Each row has a name. Each question is about the rows just above it.

[183 121 123 143 202 126 126 192 124 152 192 119 183 125 123 144 211 174
 164 116] -> Q_491
[183 121 123 143 202 126 126 192 124 152 192 119 128 125 123 144 211 174
 128 116] -> Q_681
[140 161 152 136 144 146 146 143 151 137 142 166 141 151 156 136 145 139
 138 171] -> Q_473
[123  98 108 124 122 113 113 122 109 125 122  94 123 108 104 124 121 123
 125  90] -> Q_106
[167 124 126 139 181 127 127 174 126 147 174 123 168 126 125 139 188 161
 154 122] -> Q_877
What is the next entry after [119 128 125 123]?  [144]
What is the next entry after [142 166 141 151]?  [156]
The next entry after [181 127]:  [127]

[108 112 152 136 132 138 118] -> Q_143
[124  91  44 204  70 134 143] -> Q_265
[112 115 151 132 128 139 119] -> Q_866
[117 162 160  84 186  84  88] -> Q_432
[162 157 148 129 136 129 125] -> Q_575
The next entry after [112 115 151 132 128]:  [139]
What is the next entry after [162 160]?  [84]
What is the next entry after [124  91  44 204]?  [70]

[129 137 126 131 127 140 111]  Q_477
[139 122 141 121 151 163  61]  Q_693
[129 137 126 131 127 140 155]  Q_459
[139 122 141 120 151 162  62]  Q_974
[110 152 121  95 145 103 150]  Q_241
[138 128 134 111 150 124  75]  Q_390
[102 144 113  94 138 108 148]  Q_468
[138 128 134 111 150 138  75]  Q_801
[139 130 132 110 132 136 143]  Q_20
What is the next entry after [151 163]?  [61]
Whose row is [138 128 134 111 150 124  75]?  Q_390
What is the next entry after [ 95 145 103]?  [150]

[134 128 182 129 137 190 140 176 127 146 102 152 126 133 153  87] = Q_849
[174 127 134 128 180 129 137 190 140 176 127 146 126 153 133 106] = Q_517
[144 118 166 102 117 120 122 118 152 112 140 138 129 167 143 190] = Q_833
Give the next entry after [134 128 180 129 137 190 140 176 127 146 126 153].  [133]
What is the next entry after [128 182 129 137 190 140 176 127 146 102 152 126]?  [133]
What is the next entry after [133 153]?  [87]
The next entry after [102 152]:  [126]
The next entry after [126 133 153]:  [87]
Whose row is [134 128 182 129 137 190 140 176 127 146 102 152 126 133 153  87]?  Q_849

[124  89  62 152 109 179 138 119 126 124 120] = Q_667
[184 110 101  98 135 150 132 111 100 166 127] = Q_278
[ 62 138 119 124 109 179 152  89 130 153 125] = Q_87
[ 86 110 111 100 101  98 132 135 150 149 140] = Q_66
What is the next entry after [101  98 135 150 132]?  [111]
What is the next entry after [179 138 119]?  [126]
Give the next entry after [110 101  98 135 150 132 111 100].  [166]
Give the next entry after [ 62 138 119 124 109 179 152  89].  [130]
The next entry after [138 119 124 109]:  [179]
What is the next entry after [184 110 101  98 135 150]?  [132]

[132 110 172 157  79 100 137 166 179 130 115 142 130 167 120  80 133  90
 156 150  95 127 117  84 116 115 129  95 128 150 110 107  90 154 146 135
 197 105 114 137  95 135 146 116  65] -> Q_513
[132 115 121 140 110 125  99 186 127 128 143  82 108 136 127 162 126 114
 162 136 104 104 143  86 144 133 121  87 105 132 105 114  78 145 142 167
 133  94 155 125 154 149 126 124 112] -> Q_206
[155 166 165 140 114 115  80 185 111 118 165  57  95  99 120 161 113 115
 157 119 139 106 149  88 160 140 125  93 102 123 118  99  68 142 151 192
 102 103 154 125 174 144 117 117 146] -> Q_654
[132 110 172 157  79 100 137 166 179 130 115 142 130 167 120  80 133  90
 156 150  95 127 117  84 116 138 124 160 128 108 138 158 173 100 103 109
  66 146 147 117 157 124 113 145 179] -> Q_39
[130 167 118 135 113 128 152 129 158 137 102 163 144 169 132 107 142 119
 134 147  93 132 116 121 107 117 127 122 135 141 117 137 135 135 123 101
 174 120 119 131  95 129 142 131  82] -> Q_68
Give the next entry after [132 116 121].  [107]
Give the next entry after [102 123].  [118]
Whose row is [132 110 172 157  79 100 137 166 179 130 115 142 130 167 120  80 133  90
 156 150  95 127 117  84 116 115 129  95 128 150 110 107  90 154 146 135
 197 105 114 137  95 135 146 116  65]?  Q_513

[127  93  99 111 127 117 110 121 117 144 133 123 161 126 116 129 107 142
 123 105]  Q_794
[145 121 125 106 104  97 158 153 124  98 144  55  98 160 115 127 121 148
  93 115]  Q_498
[127  93  99 111 127 117 110 121 117 144 133 123 161 126 116 129 107 142
 123  92]  Q_666
[126 140 116 144 120 132 117 109 127 130 130 112 113 122 112 135 145 143
 127  90]  Q_551
[117 135  75 141 121 131 126 149 147 150 126 107 115 120 112 139 142 144
 144 116]  Q_180
[137 133  94  97 118 108 122 138 124 112 146  74 109 155 104 133 115 144
  98 110]  Q_560
[125 148 118 144 122 135 119 121 135 129 135 121 122 108 109 130 139 143
 151  92]  Q_804
[129 142 123 145 121 132 117 109 128 127 132 114 116 120 111 133 143 143
 132  87]  Q_325
[125 157 102 137 142 150  98 111  94 113 112 128  92 118 133 144 149 141
  95  92]  Q_440
[135 133 132 124 117 115 167 151 138 104 145  69  92 119 125 171  92 149
 103  77]  Q_870
[110 102 138 133 146 122 115 128 147 129 133 123 131 119 120 143  86 143
  89 105]  Q_689
[117 116 106 101 135 131 117 128 138 123 120 130 151 118 121 143 101 143
 110 114]  Q_266
Give the next entry after [155 104 133 115].  [144]
What is the next entry after [125 171  92 149 103]?  [77]

[ 72 142 142 193 103  73 144 115 142 109  96 117] -> Q_184
[ 72 142 142 193 103  73  89 115 142 109  96 117] -> Q_881
[142 193 104  72 103  73 144 115 142 109  96 117] -> Q_272
Where do [ 72 142 142 193 103  73 144 115 142 109  96 117] appear?  Q_184
Whose row is [ 72 142 142 193 103  73  89 115 142 109  96 117]?  Q_881
What is the next entry after [193 104  72 103  73 144 115 142 109  96]?  [117]
What is the next entry after [104  72]?  [103]

[165 154  95 106 164 170 158 103  91] : Q_890
[ 83  88 167 142  89  80  94 150 162] : Q_711
[ 79  61 188 139  77  73  77 142 172] : Q_688
[142 149 103 115 149 149 149 119 104] : Q_42
[131 148 111 123 138 143 148 129 113] : Q_203
[147 158 145 137 114 112 110 132 147] : Q_702
[155 119 161 141  94  88  98 147 157] : Q_990
[138 144 108 117 144 145 145 120 107] : Q_189
[152 155  99 113 155 158 154 115  98] : Q_970
[147 158  98 118 151 155 154 119 103] : Q_745
[ 98 108 148 138 103  97 108 144 149] : Q_464
[ 93  98 163 147  93  88  98 148 163] : Q_316
The next entry after [154 119]:  [103]
Whose row is [147 158  98 118 151 155 154 119 103]?  Q_745
What is the next entry after [131 148 111 123]?  [138]

[201 114  62 128] -> Q_304
[105  65 205 103] -> Q_322
[199 109 180  74] -> Q_992
[ 65 105 205 104] -> Q_938
The next entry after [105 205]:  [104]
What is the next entry after [ 65 105]?  [205]
What is the next entry after [ 65 205]?  [103]

[134 203 146 203 146 143 140 162 203 154 133 195 203 195 141 136 142 153
 139 154 133 162 135 140 139 135 163 171 204 133 140 139 154 195 171 141
 141 135 147 186 146 162 135 134 203 179 133 171 134 163 171 187 136 134
 134] : Q_616
[125 186 141 186 141  96 100 154 185 148 119 179 186 179 101 110 100 148
 104 148 119 154 111 133 104 110 154 161 185 114 103 133 147 179 161 100
 100 124 141 173 141 153 111 114 185 166 118 160 125 154 161 173 110 125
 114] : Q_521
[128 186 142 186 142 108 109 155 186 148 122 180 186 180 110 117 111 149
 113 148 123 155 117 135 112 117 155 161 186 119 114 134 149 180 161 110
 110 129 142 174 142 155 117 120 186 168 123 162 128 155 161 174 117 128
 120] : Q_391
[202 195 141 136 142 153 139 154 133 162 150 125 125 125 190 166 190 127
 182 127 150 127 166 133 182 166 127 127 124 158 182 133 127 125 127 190
 190 141 129 125 128 126 166 158 124 126 118 160 141 127 127 126 166 141
 158] : Q_30
[139  83 119  84 118 194 184 109  84 113 147  89  83  88 185 164 187 114
 179 113 147 109 164 127 177 164 108 102  84 155 179 127 114  89 102 186
 185 140 119  94 118 109 164 157  84 100 149 104 139 108 102  93 164 139
 156] : Q_969
The next entry after [203 195 141 136 142 153 139 154 133 162]:  [135]
Give the next entry after [128 126].  [166]
[125 186 141 186 141  96 100 154 185 148 119 179 186 179 101 110 100 148
 104 148 119 154 111 133 104 110 154 161 185 114 103 133 147 179 161 100
 100 124 141 173 141 153 111 114 185 166 118 160 125 154 161 173 110 125
 114] is in which row?  Q_521
Give the next entry after [104 148].  [119]
What is the next entry after [119  84]?  [118]
The next entry after [179 101 110 100 148 104 148 119 154]:  [111]

[129 123 136 139 142 142 102 203 162 127 114 119 148 126  82 128 125  70
 148 138 119 104 145  78] -> Q_415
[125 129 128 132 128 137 128 167 143 127 106 139 130 134 107 134 123 111
 130 119 134  78 131 128] -> Q_503
[125 139 128 106 143 130 128 167 127 128 139 132 137 131 152 128 124 158
 121 159 131 148 121 130] -> Q_63
[127 119 124 115 117 134 161  43  82 132 150 127 101 123 155 124 133 169
 115 173 129 103 121 111] -> Q_748
[118 137 100 105 102 128 132  66 106 126 140 148 114 140 165 129 135 154
 119 180 142 151 100 114] -> Q_222
What is the next entry after [132 128 137 128 167 143 127 106 139 130]?  [134]
Give the next entry after [128 139].  [132]

[137 129 143  65 121 137]  Q_389
[126 124 110 129 116 126]  Q_755
[127 106  58 150  87 111]  Q_260
[126 111  71 133 129 109]  Q_566
[123 131 111 112 117 128]  Q_557
[124 130 126 122 123 131]  Q_405
[138 124 138 109 156 129]  Q_558
[124 115  96 142 110 118]  Q_355
[142 136 157 131 156 119]  Q_193
[128 127 132 133 129 129]  Q_738
[128 138 156 109 138 134]  Q_556
What is the next entry after [156 109 138]?  [134]
The row with [128 127 132 133 129 129] is  Q_738
Give the next entry after [126 124].  [110]
Give the next entry after [138 109 156].  [129]
What is the next entry after [122 123]?  [131]

[153 149 139 138  90 162  72 142 135  90 137 185 116  42 192 124 141 118
 132 124 128  85 180 119 150 135 166 188  83 151 110 176 134 116 113 139
 103 136 131 127 116 166 103  92  99 170 100 120 106 128 176 127 139 184
 167] : Q_502
[ 83 106 158 143 100 107 165 134 155  94  87 122 116  54 127 115 138 153
 141  77 120  89 112 138 145  90 178 186 115 142  87 170 158 111 139 189
  97 134 121 135 141 132 130 146  70 141 120 119 145 119 166 153 140 144
 149] : Q_915
[122 105 141  62 175 118  98 138  56 111 118  97 127 150 120 152  93 155
  93 109 143 131 104 116  95 157 135 131 121 161  97 139 141 119 113 116
 117 164  99 162  82 111 123 120 141 100 125 104 169 106 136 149 111 129
 140] : Q_352
[122 116  54 126 115 138 153 141  77  94  87 122 123  54 127 115 138 153
 141  77 120  89 112 138 145  90 178 186 115 142  87 170 158 111 139 189
  97 134 121 135 141 132 130 152  70 141 120 119 145 119 166 147 105 144
 149] : Q_362
[122 107 143 108 131 132 106 148 122 114 112 133 133  93 116 133 120 110
 123 119 135 131 146 120 101 142 151 167 114 147 127 144 121 124 116 140
 122 142 110 121 123 131 127 117 125 141  93 151 137 142 144 144 149 130
 127] : Q_653
[126 177 136 168 149  94 159 107 175 111 139 140 111 144 109 133 146 141
 154 163 120  96 125 147 166 112 133  85 110 100  82 111 104  75 163 139
 123 113 147 175 158 116 114  85 168  66 191 144 130 106 134 111  93 140
 160] : Q_124
What is the next entry after [122 116  54 127 115 138 153 141  77]?  [120]
Give the next entry after [100 120 106 128].  [176]
The next entry after [110 121 123 131 127 117 125 141  93]:  [151]
Which row holds [ 83 106 158 143 100 107 165 134 155  94  87 122 116  54 127 115 138 153
 141  77 120  89 112 138 145  90 178 186 115 142  87 170 158 111 139 189
  97 134 121 135 141 132 130 146  70 141 120 119 145 119 166 153 140 144
 149]?  Q_915

[113 169 144 130 116 149 131 115 115 113  78] : Q_587
[114 145 134 127 148 150 122 120 118 131  77] : Q_179
[129 121 130 131 143 122 122 136 111 138 110] : Q_735
[116 101 122 118 145 122 106 134 104 147  97] : Q_582
[118  67 127 127 159 103  93 137 117 153 115] : Q_111
[129  79 135 121 178 108  96 147 120 162 117] : Q_381
[134  86 123 105 152 109 118 165 126 152 150] : Q_798
[128  88 120 100 194 118 101 161 100 161 114] : Q_701
[122  43 130 105 165  97  73 149 140 165 155] : Q_669
[142  64 130 106 174 106  88 155 121 169 123] : Q_445
[126  71 110  94 203 117  90 163 101 172 125] : Q_504
[123  73 121 104 148 105  93 164 137 171 144] : Q_168
What is the next entry after [126 152]?  [150]
The next entry after [ 71 110  94 203 117  90]:  [163]
Give the next entry after [ 67 127 127].  [159]

[191  95 106  94  85 212 129 112 111  51] = Q_506
[191  94 105  95  85 212 130 113 111  55] = Q_835
[ 92 106 105  95  85 212 129 113 112  56] = Q_988
[170 104 112 101  96 208 109 101  69  60] = Q_828
[191  95 106  94  85 211 125 114 102  51] = Q_773
Whose row is [191  95 106  94  85 211 125 114 102  51]?  Q_773
[191  95 106  94  85 212 129 112 111  51] is in which row?  Q_506

[130 115 119 149 149] -> Q_109
[137  87 124 168 145] -> Q_252
[129 102 131 176 149] -> Q_690
[131 177 122 128 146] -> Q_354
[137 149 119 115 145] -> Q_928
[118 136 118  99 136] -> Q_204
[111 102 131 176 149] -> Q_489
[135 153 136 131 120] -> Q_571
The next entry after [ 87 124]:  [168]
Give the next entry after [115 119 149].  [149]
[111 102 131 176 149] is in which row?  Q_489
Give the next entry after [131 177].  [122]

[ 77  76 108 146] -> Q_121
[144  58 122 143] -> Q_712
[146  59 122 144] -> Q_549
[152  57 123 148] -> Q_439
[ 77  76 108 106] -> Q_810
[148  59 123 145] -> Q_364
[ 81  76 109 108] -> Q_972
[ 78  78 108 106] -> Q_722
[ 78  76 109 109] -> Q_861
What is the next entry after [78 78]?  [108]
Give the next entry after [78 76].  [109]
The row with [ 77  76 108 146] is  Q_121
Give the next entry after [152  57].  [123]
Give the next entry after [ 59 123].  [145]
[ 81  76 109 108] is in which row?  Q_972

[ 97 145 172 156 110 133 127 122 104] = Q_637
[127 136 107 141 141  97 155 113 219] = Q_659
[ 63 149 127 176 102 136  99 182 147] = Q_157
[133 136 118 120 131 136 142 124 147] = Q_160
[134 127 117 141 141 182 158 132 131] = Q_922
What is the next entry after [136 118 120]?  [131]
Whose row is [134 127 117 141 141 182 158 132 131]?  Q_922

[181 109  79  89 185 162] -> Q_911
[152  60  42 112 181 178] -> Q_698
[181 118 145  80 177 134] -> Q_370
[129 176 148 109  92  84] -> Q_998
[ 74 116 116 176  78 118] -> Q_860
[ 67 169  63 124 182  81] -> Q_435
[ 69 111 110 177  77 120] -> Q_48
[181 145 145  80 177 134] -> Q_867
[181 145 145 147 184  85] -> Q_910
[153 169  63 124 182  81] -> Q_122
[118 181 177 117  83 176] -> Q_926
[134 163  72 151 182  84] -> Q_581
Whose row is [153 169  63 124 182  81]?  Q_122
Where do [181 145 145  80 177 134] appear?  Q_867
Give the next entry after [145 145 147].  [184]
What is the next entry after [181 118]?  [145]

[144 128 131 137 146 134 151 125 135 129 132 114 129 129 125 135 112 133
 112 134 200 135 128 120 125 158 129 122 131 214 144] = Q_943
[113 126 128 122 133 129 117 132 137 134 140  89 133 145 129 132 117 126
 112  74 147 121 130 133 118 165 126 121 126 156  99] = Q_925
[124 130 132 144 121 120 113 126 124 118 113 108 129 132 132 127  99 138
 130 103 144 114 116 142 121 141 128 124 137 168 111] = Q_661
[136 124 129 112 117 137  96 134 131 129 124 125 119 129 130 132 123 130
 137 144 128 131 136 146 134 151 125 135 129 139 131] = Q_799
[128 134 124 106 125 126  95 154 114 129 119  93 127 123 141 127 125 135
 131  96 108 118 118 151 134 189 135 137 130 101 113] = Q_764
[107 111 128 112 146 137 195 112 149 126 119 125 125 125 127 108 128 122
 103 124 182 119 130  92 107 117 117 127 127 171 142] = Q_641
[137 122 131 123 129 139  93 128 130 133 137 123 123 131 124 131 125 128
 129 114 119 132 130 146 121 142 120 108 110 138 116] = Q_898
[128 128 127 140 127 127 116 121 126 136 131 113 121 123 129 137 122 123
 121  93 104 131 128 128 135 114 125 117 127 117  94] = Q_809
[134 201 129 142 116 127 124 122 123 145 131 118 106  96 139 148 134 113
 121 137 141 143 124 134 131 136 123 123 123 140 116] = Q_274
The next entry after [144 128 131 136 146 134 151 125 135 129]:  [139]
The next entry after [134 200]:  [135]

[120 126 173 137 162 132 154 138 130 122 114 161 113 133 164 114 145 120
 127 128 159 140 128 129 124 121 143 150 159 157 158 164 152 192  98 143
 117  96 108 152 146 101  96 101 112] = Q_483
[137 154 148 179  94  96  72 113 116 108 150  73 142 161  97 150  64 174
 134 126  92 104 167 124 122 134  91 159 156 150 161  84 141  68  81  97
 143 126 137 140 130 117 132 160 130] = Q_403
[169 145 129 124  85  71  73 109 102 107 125  92 174 131  99 148  62 168
 137 129 119 102 137 120 129 173 137 162 147 148 153  90 121 113 109  93
 155 139 125 143 100 174 177 160 150] = Q_50
[183 129 108  76  87  72  96 116  94 113 111 118 180 107 111 133  88 138
 147 140 143 110 100 123 142 183 175 156  90 148 147 121 153 193 132 118
 132  77 108 154 138 135 156 143 148] = Q_920
What is the next entry after [137 162 147]?  [148]
The next entry after [120 129 173 137 162]:  [147]
What is the next entry after [147 148 153  90 121]?  [113]
The next entry after [116 108 150  73 142 161  97 150]:  [64]
What is the next entry after [133  88 138 147 140 143 110]?  [100]

